In the rows, zero is written as 128.
One turn moves each row of this set onto another row. After a few examples, where does it send each row asked below?
K313: [124 161 112 108 140 140 121 166 112 133 106 177 132 108 140 151 113 115
 160  81 124 145 124 113 126 120 131  99]
K946: [132 150 112 111 138 144 107 142  94 138 109 189 137 111 139 159  97 136
 158  86 124 143 132 129 112 109 123  96]
K993: [126 135 101 107 134 134 128 109 129 136 144 128 138  87 143 144 107 120
 167  66 133 166 149 112 104 131 109 137]
K981: [122 113 109 115 128 143 132 118 131  99 141 158 154  97 123 142 107 117
 150  87 107 139 162 121 122 135  99 115]
K869: [136 152 128 108 147 128 101 120 122 121 144 168 130  89 118 139 149 142
 163 103 119 111 133 103 124 118 121 128]
K679: [150 157 110 117 151 138 108  97 129 144 126 161 185 100 108 154 128 108
 137  90 136 146 118 106 129 112 124 133]
K212: [149 169 116 112 144 117 129 137 114 121 135 157 134  96 156 144 126 108
 176 122 141 143 137  95 138 118 123 123]
K79: [117 148  97 111 147 134 118 109 120 115 142 127 149  90 133 133 144 119
 148  59 106 157 157 112 119 121 113 126]
K558: [132 155 118 115 153 149 101 127 105 119 105 182 156 107 142 141 114 137
 140  91 118 127 133 122 104  96 119  96]
K105: [152 149 113 107 135 128 113 131 108 121 141 168 122  87 143 164 118 125
 182 127 141 150 138 115 117 121 111 122]
K628: [116 141  93 108 134 131 120 105 123 145 150 140 143  89 136 135 111 121
 156  62 114 150 155 118 129 135 108 142]
K725: [133 162 105 105 128 132 105 140 102 125 130 161 158  97 122  99 101 101
 174  99 140 158 109 123 123 128 143 121]
K216: [130 153 118 104 151 148 110 135 136 130 112 188 160  98 144 128 111 122
 142  87 124 111 124 115 107 113 122 112]
K447: [132 163  98 110 128 132 102 143  89 116 125 157 146  98 119 113 105 106
 177 103 134 169 110 127 117 120 135 107]
K52: [126 134 108 105 139 144 105 102 104 116 146 132 149  95 137 145 123 127
 155  69 123 179 166 128 106 125 116 134]
K904: [136 158 111 119 138 139 107 126 116 138 120 149 148 102  99 177 127 105
 145  96 135 174 109 103 133 120 111 122]
K712: [118 152 107 118 143 130 127 109 121 118 132 113 146  97 150 128 122 113
 148  71 123 166 148  98 120 119 106 128]
K134: [113 125 135 127 128 137 133 122 116 109 131 143 147 120 122 130 108 121
 146  71 110 143 158 103 143 135 121 121]
K152: [139 151 136 108 141 128 101 114 109 141 150 177 139  99 131 133 125 135
 166 105 131 118 142 109 142 130 136 147]
K631: [127 147 130  94 140 159  99 145 123 131 119 192 162 106 147 132 101 113
 145  92 134 136 131 126 119 132 133 128]
K503: [130 162 110 107 134 133  98 125 108 121 130 161 168  95 119  87 109 110
 165  96 133 139 107 119 115 122 142 123]
K807: [145 168 136 113 148 125 107 120  97 122 139 163 148 108 153 130 128 118
 161 118 137 141 146 102 149 121 137 137]
K870: [126 125 126 129 130 132 149 119 113 119 130 146 148 120 132 139  95 121
 160  70 123 147 161 103 137 131 127 117]
K375: [130 159  91 114 130 128 102 137  93 117 124 157 140  91 109 117 111 121
 176  97 127 155 107 125 106 111 125  97]
K584: [149 152 115 121 150 139 101  94 113 144 124 159 171 105  98 166 126 126
 140  86 134 151 117 107 120 106 123 125]
K538: [142 151 112 123 140 138 103 111 113 146 121 154 150 103  92 178 122 125
 148  88 136 162 111 106 122 113 116 121]
K514: [139 158 112 113 139 144 102 124 118 134 123 154 166 103 111 167 123  91
 141 106 138 175 116 110 142 126 115 132]
K821: [147 156 109 108 143 142 107 110 130 143 128 163 181  99 114 158 119  94
 140 101 141 159 118 110 139 127 121 140]
K707: [138 122 116 126 133 133 147 112 108 107 131 150 160 116 141 146  96 119
 160  82 125 156 169 113 125 123 119 108]
K779: [115 145 113 114 135 137 105  96  99 129 141 129 149 103 149 130 106 122
 144  78 121 173 161 120 130 125 107 141]
K13: [135 121 105 121 134 136 143 114 124  92 133 152 161 104 135 144 110 114
 153  88 115 148 166 116 117 122 105 105]
K578: [121 162 132 101 144 154 103 162 108 114 107 177 151 116 147 136 121 105
 144  90 127 154 132 116 130 126 137 112]
K260: [131 153  97 114 131 130  95 120  98 125 128 164 147  90 104 110 105 133
 171  95 126 138 108 129 100 111 126 106]
K810: [112 114 128 118 126 146 120 117 119 102 138 155 149 110 118 135 108 121
 142  83 106 143 162 118 135 141 108 124]
K688: [142 148 126 108 144 134  93 121 102 103 139 165 126  91 126 156 143 140
 164 121 125 140 140 115 110 111 111 118]
K410: [131 155 109 110 136 135  88 114 100 121 131 165 163  93 110  94 109 128
 162  95 129 134 111 126 106 114 134 117]

K725 goes to K503
K712 goes to K779
K807 goes to K152
Where do these go?
K946 goes to K313
K584 goes to K538
K870 goes to K134

One turn moves each row of this set onto another row. After a few examples, where does it send each row asked below?
K639: [123 126 127 115 121 116 105 156 131 147 133 134 124 129 141 127 129 118
 109 114 135 106 135 126 122 123  92 142 110 131 131  90 149 143 130]
K25: [120 136 135 126 101 158 136 136 136 138 140 126 138 115 138 138 118 133
 135 115 142 125  97 121 128 134 159 130 124 102 121 114 128 126 124]
K203: [ 93 141 126 114 146 129 138 127 123 129 122 104 111 113 142 138 145 118
 131 123 129 110 132 121 129 136 117 112 147 141 139 139 126 151 122]
K940: [137 105 135 143 125 137 116 121 126 117 150 134 144 112 126 119 113 135
 129 143 106 133 112 130 135 128 117 145 109  99 122 109  97 118 122]
K239: [ 99 139 106 110 144 131 126 128 148 125 127 111 108 106 141 138 131 112
 129 135 127  99 134 133 131 134 120 102 138 138 142 126 129 151 117]
K324: [158 137 129 144 139 109 132 119 156 127 116 130 143 139 113 135 146 133
 142 132 127 148 147 121 125 125 125 144 143 149 122 143 125 121 138]
K265: [122 120 113 166 167 131 118 150 135 139 136 147 140 131 125 129 153 133
 116 137 133 132 155 152 126 140 122 128 142 140 116 112 118 121 140]
K325: [134 120 132 104 127 121 105 148 120 138 138 132 121 128 133 136 122 127
  99 109 140 115 147 119 124 121 109 144 112 132 125  98 158 137 132]
K660: [123 121 131 131 107 154 129 140 142 139 144 129 150 122 134 132 104 126
 136 115 128 134  98 125 121 138 151 133 126 101 115 109 130 117 108]
K782: [136 125 115 160 175 135 118 148 136 149 129 139 143 136 126 133 144 138
 116 135 127 129 148 139 129 132 122 130 145 155 133 119 122 106 143]
K391: [144 105 129 148 131 122 128 126 120 110 147 141 134 122 130 127 102 141
 127 144 103 128 114 141 129 138 106 147 116 101 129 115 114 125 115]
K254: [ 89 144 119 119 144 135 130 129 126 134 116 110 109 107 147 135 136 116
 131 134 134 108 144 118 125 139 106 119 136 131 143 118 129 153 114]
K475: [127 120 116 159 169 150 122 161 133 145 128 141 143 128 124 134 148 123
 103 134 132 126 143 146 126 130 119 122 147 132 129 120 115 113 144]
K433: [ 93 139 113 108 136 123 125 127 120 132 134 110  99 107 147 137 125 118
 135 132 131 110 132 128 129 142 113 108 146 135 140 125 128 144 115]
K545: [119 124 129 147 102 154 125 133 148 133 148 127 145 115 122 134 118 126
 137 114 138 133  93 134 124 129 157 138 124 107 119 112 121 123 122]
K867: [114 125 124 104 120 118 112 152 117 133 127 131 109 117 134 134 124 114
 108 115 130 112 146 129 132 120 106 137 108 141 134  96 148 136 123]
K11: [132 103 136 141 137 115 123 119 120 122 140 141 130 110 118 117 114 146
 128 146 100 125 120 131 139 121 112 141 118  93 130 120 108 128 124]
K4: [118 126 144 148  97 161 120 131 137 127 144 123 146 128 127 144 123 127
 129 117 130 138  96 119 128 133 149 129 123 112 122 106 138 131 117]
K572: [161 140 136 136 132 114 133 112 156 128 116 124 139 144 123 137 145 141
 133 130 130 138 130 112 127 116 138 140 156 142 116 140 113 121 126]
K531: [153 141 120 135 129 111 123 104 139 131 105 133 143 142 134 125 144 142
 139 135 122 144 135 116 117 127 128 132 150 145 119 137 126 111 144]
K574: [157 146 129 141 136 113 121 111 147 132 115 126 140 147 128 147 154 135
 136 127 124 140 141 114 115 122 122 144 152 149 130 133 119 118 137]

K531 goes to K4
K639 goes to K265
K11 goes to K325
Where do these go?
K782 goes to K940
K572 goes to K25
K433 goes to K574
K324 goes to K660

